(in the rows, 128 means zero)
Each path below is one point turned by a fixed rotation once a step. After each direction that follows a path, write how fast that rotation turns it, in degrees per step (0 if it stays still).
Each turn is a multiple of 5 degrees from 10 to 175, or 0.
Each row of a path follows its step; steps can be skipped.
Rotation 1:
step 1: [129 130 121 132 125 126 134 123 127 133 130 126 126 119 133 135 127 129
 130 122 129 129 134 134 122 127 120 126 137 124 139 127 132 140 129 121
 132 127 132 115 111 128 131 126 127 129 129 123 132 132 134 128 121 131
 125 131 134 125 117 118 127 122]
step 3: [132 134 137 139 122 123 124 127 126 131 126 129 130 120 127 136 131 127
 143 128 120 132 137 126 121 122 127 128 127 134 131 125 136 131 134 123
 128 132 133 122 124 129 126 132 131 124 129 126 119 130 138 123 133 128
 126 130 132 117 119 131 115 123]
step 5: [130 118 127 136 126 128 131 134 117 126 134 130 132 123 130 128 126 136
 130 124 127 130 134 132 126 130 128 124 121 133 124 124 131 138 137 118
 125 128 123 122 118 136 126 131 141 119 136 122 121 129 130 133 134 127
 130 126 121 133 125 138 120 125]
step 7: [119 128 118 136 120 139 125 132 124 127 137 131 123 121 124 128 123 128
 130 119 125 131 129 131 124 137 120 135 129 132 116 129 123 131 132 122
 124 129 133 135 115 131 132 133 132 127 124 130 120 124 129 133 129 135
 122 129 122 128 129 125 119 123]
step 10: [129 134 131 134 126 121 130 129 125 127 131 122 123 121 129 132 127 130
 126 122 135 123 130 131 125 140 124 123 133 131 125 126 127 123 128 127
 114 131 133 123 113 135 127 135 129 138 128 129 117 138 135 126 125 129
 131 131 127 122 132 124 118 121]
step 15: [121 129 131 129 120 126 127 138 132 126 120 141 113 118 128 127 134 135
 133 120 115 127 131 138 126 131 128 132 127 130 126 127 129 128 135 115
 126 128 135 129 117 128 132 132 124 125 129 129 130 122 132 121 130 124
 129 132 135 127 125 129 125 120]
step 16: [133 134 121 125 133 126 128 128 124 130 137 132 125 126 129 131 118 126
 140 119 125 129 127 132 126 128 123 134 123 125 128 128 126 137 132 124
 128 137 127 122 119 130 133 131 129 124 139 129 134 119 137 125 117 133
 128 137 130 128 126 134 117 120]
step 17: [127 125 128 127 126 126 138 124 121 132 127 133 117 129 125 127 128 133
 138 121 116 125 128 131 129 131 125 117 132 116 126 116 130 138 133 117
 126 131 124 125 118 133 132 129 134 134 126 120 127 139 128 127 131 126
 124 130 132 129 124 126 121 125]
[129 126 128 126 129 129 129 127 129 127 125 128 129 129 128 132 127 129
 127 128 127 128 130 127 128 128 129 130 127 125 128 129 126 127 127 129
 128 130 128 128 125 127 131 128 127 127 129 132 129 126 128 129 128 128
 126 128 128 127 129 128 129 130] : 155
[125 130 130 130 126 127 129 128 128 128 132 126 128 127 131 128 128 128
 126 127 128 130 127 130 128 128 127 129 126 128 128 129 127 126 126 128
 128 127 131 127 128 129 131 128 125 127 129 129 130 129 127 128 127 128
 127 128 128 129 127 126 128 128] : 125
[128 128 127 128 127 128 126 127 130 128 128 130 127 126 131 130 129 127
 129 127 128 128 129 127 127 128 128 129 131 129 127 128 129 127 127 129
 130 127 128 129 127 125 128 127 127 127 127 127 127 127 127 127 125 129
 128 129 124 131 127 128 130 126] : 55
[130 129 129 129 129 126 129 129 129 130 129 127 127 125 127 131 129 129
 128 128 130 128 127 127 128 126 129 126 127 128 129 130 126 130 129 128
 127 128 127 126 130 126 127 126 127 127 127 129 129 125 131 129 128 129
 128 129 128 127 127 127 129 126] : 145
Rotation 2:
step 0: [126 128 123 125 122 134 129 127 128 129 121 125 132 131 121 125 130 121
 129 128 134 136 128 131 131 125 127 127 118 126 123 133 126 119 112 131
 127 130 116 132 114 134 134 127 131 128 127 124 127 129 122 121 129 126
 119 123 138 123 124 135 121 130]
step 4: [125 132 130 134 124 129 129 127 120 120 127 131 134 127 121 131 133 126
 129 124 130 138 129 132 127 129 132 123 131 126 132 130 125 131 124 126
 130 128 125 128 133 133 134 139 124 142 130 132 133 134 111 137 132 128
 123 126 135 118 126 129 120 136]
step 8: [130 126 121 129 120 134 123 127 129 130 126 130 133 131 124 122 136 123
 123 136 130 136 125 128 121 120 132 120 136 118 122 128 138 126 118 131
 121 126 122 129 124 134 137 124 126 137 125 120 126 128 126 123 127 130
 124 120 133 127 127 133 117 127]
step 14: [125 127 118 129 120 130 115 131 123 117 128 126 131 128 137 122 126 126
 128 125 133 132 133 132 135 118 131 125 120 126 124 122 122 127 121 127
 129 124 128 127 117 140 131 134 130 134 120 126 130 133 131 120 133 127
 121 122 126 125 128 130 126 131]
step 15: [133 130 127 132 127 129 128 132 125 121 124 126 132 133 134 129 119 119
 133 135 129 129 125 139 127 127 130 129 126 130 132 130 120 129 129 133
 117 128 123 130 120 136 127 142 136 134 122 122 128 135 122 137 128 134
 118 124 132 126 125 126 131 123]
step 16: [132 124 131 125 117 134 119 131 122 131 123 127 130 134 130 126 130 125
 128 137 137 131 124 131 120 122 131 123 125 127 127 130 131 135 130 137
 121 126 117 126 117 127 127 132 125 139 122 129 130 132 126 124 119 127
 132 117 138 124 123 131 122 126]
step 18: [125 134 128 129 118 132 131 130 126 125 127 135 132 130 133 128 123 128
 133 139 129 138 126 129 130 127 127 137 122 127 123 139 117 138 119 129
 127 128 126 132 130 132 131 132 134 138 131 122 128 138 118 134 125 130
 123 122 133 124 127 131 128 131]
step 19: [130 113 127 127 116 130 126 122 126 126 133 133 128 128 139 119 124 116
 130 129 134 131 123 128 128 123 136 127 124 125 129 137 129 127 126 127
 131 124 124 131 122 132 126 135 126 132 124 127 132 131 116 128 123 126
 136 120 137 123 134 131 129 133]
[127 123 128 127 127 127 127 126 128 130 128 128 127 130 128 125 127 128
 128 127 129 129 127 128 128 128 129 128 128 128 125 127 129 127 128 127
 128 128 128 125 126 128 129 127 128 125 130 127 129 128 129 125 127 128
 126 128 128 127 128 126 126 130] : 130
[128 126 126 127 128 129 129 132 128 128 129 128 129 126 126 128 128 126
 127 126 130 127 129 127 129 128 130 127 126 129 126 128 128 127 130 126
 129 127 127 129 129 129 127 128 129 128 129 127 126 128 130 130 130 125
 127 127 127 127 128 129 126 125] : 130
[131 128 128 129 129 127 128 127 128 127 129 129 128 128 126 130 129 126
 127 127 127 130 128 127 127 129 129 128 131 129 127 128 130 130 125 125
 127 129 130 127 127 128 125 128 130 130 128 128 126 125 126 127 129 127
 129 128 128 129 127 128 128 131] : 20
[126 129 129 129 129 128 127 127 125 127 128 127 128 127 124 127 128 128
 128 128 131 128 126 126 126 129 126 126 128 128 130 129 130 130 128 131
 127 128 128 128 126 127 129 128 127 126 128 127 125 129 127 129 129 128
 128 127 126 128 131 128 127 128] : 85
[130 128 127 130 128 127 124 129 127 128 130 131 129 127 129 129 129 129
 131 129 125 128 129 130 128 129 126 127 130 129 126 127 128 127 128 130
 127 127 127 127 129 129 128 128 126 127 129 128 126 128 129 125 129 127
 127 128 127 129 129 127 128 125] : 20
Rotation 3:
step 1: [117 122 128 122 128 127 122 129 136 129 139 130 127 131 120 126 136 133
 138 131 125 136 128 121 122 131 125 134 123 129 133 122 127 119 133 124
 132 115 129 129 123 131 124 119 121 124 134 124 128 133 134 129 130 124
 131 127 126 123 130 129 124 131]
step 2: [135 131 138 129 122 128 127 128 130 129 135 128 124 120 129 131 127 129
 125 127 130 133 133 137 130 125 124 133 126 134 125 129 135 126 125 145
 124 127 128 125 128 126 145 132 135 120 124 130 128 125 129 128 130 136
 136 126 133 131 128 118 130 123]
step 5: [136 129 132 126 131 124 131 135 127 126 126 135 134 133 136 133 125 138
 132 132 140 131 127 133 127 130 127 122 126 124 119 128 127 130 130 134
 131 122 124 126 138 127 136 130 124 129 118 123 119 135 128 130 117 125
 138 126 135 127 132 125 126 129]
step 8: [124 127 130 123 128 124 124 133 134 127 117 124 128 136 140 119 122 131
 128 128 131 124 126 118 124 134 133 128 138 126 127 121 120 123 128 132
 137 125 125 123 135 129 130 128 123 133 125 122 125 129 117 130 129 135
 131 127 122 139 126 128 127 129]
step 10: [138 130 132 126 129 124 116 126 123 125 127 118 130 129 130 131 125 121
 138 136 127 135 116 129 133 126 136 128 133 125 125 128 126 124 131 135
 128 127 128 129 128 121 129 122 127 121 128 132 128 130 133 135 125 120
 128 121 124 133 116 128 120 122]
step 11: [121 138 128 125 132 125 123 132 131 128 122 127 128 121 137 125 136 122
 122 124 127 125 135 126 128 119 124 129 133 121 135 131 135 119 129 123
 127 126 124 123 128 125 132 134 124 131 124 125 127 131 120 125 138 134
 125 125 118 124 139 128 133 124]
step 13: [122 129 133 130 125 130 126 127 133 120 137 120 127 126 129 128 126 125
 134 128 124 120 128 129 118 123 130 130 131 112 114 136 125 125 131 129
 132 132 119 128 134 129 138 131 126 125 132 128 131 129 127 126 125 124
 129 129 130 131 123 121 125 117]
step 14: [125 132 126 128 130 132 132 131 126 136 127 128 139 127 123 126 134 131
 130 131 124 143 132 128 132 133 130 131 129 128 134 129 140 125 122 117
 130 119 136 126 130 133 134 124 123 129 132 131 126 134 130 123 128 123
 135 126 120 119 137 124 131 124]
[127 129 128 129 129 129 130 129 125 129 126 129 128 126 128 128 130 130
 129 129 129 129 127 131 129 127 128 127 128 128 126 126 128 129 126 126
 126 128 127 126 130 129 129 127 129 128 127 126 131 129 129 127 128 130
 127 127 130 126 128 131 128 128] : 160
[129 128 130 129 127 126 127 128 128 130 125 125 128 126 126 128 127 124
 129 130 127 131 129 129 129 127 129 127 128 126 128 129 129 128 125 127
 127 127 129 128 128 129 127 128 129 129 126 131 129 127 127 130 128 127
 127 127 129 128 130 127 129 127] : 95
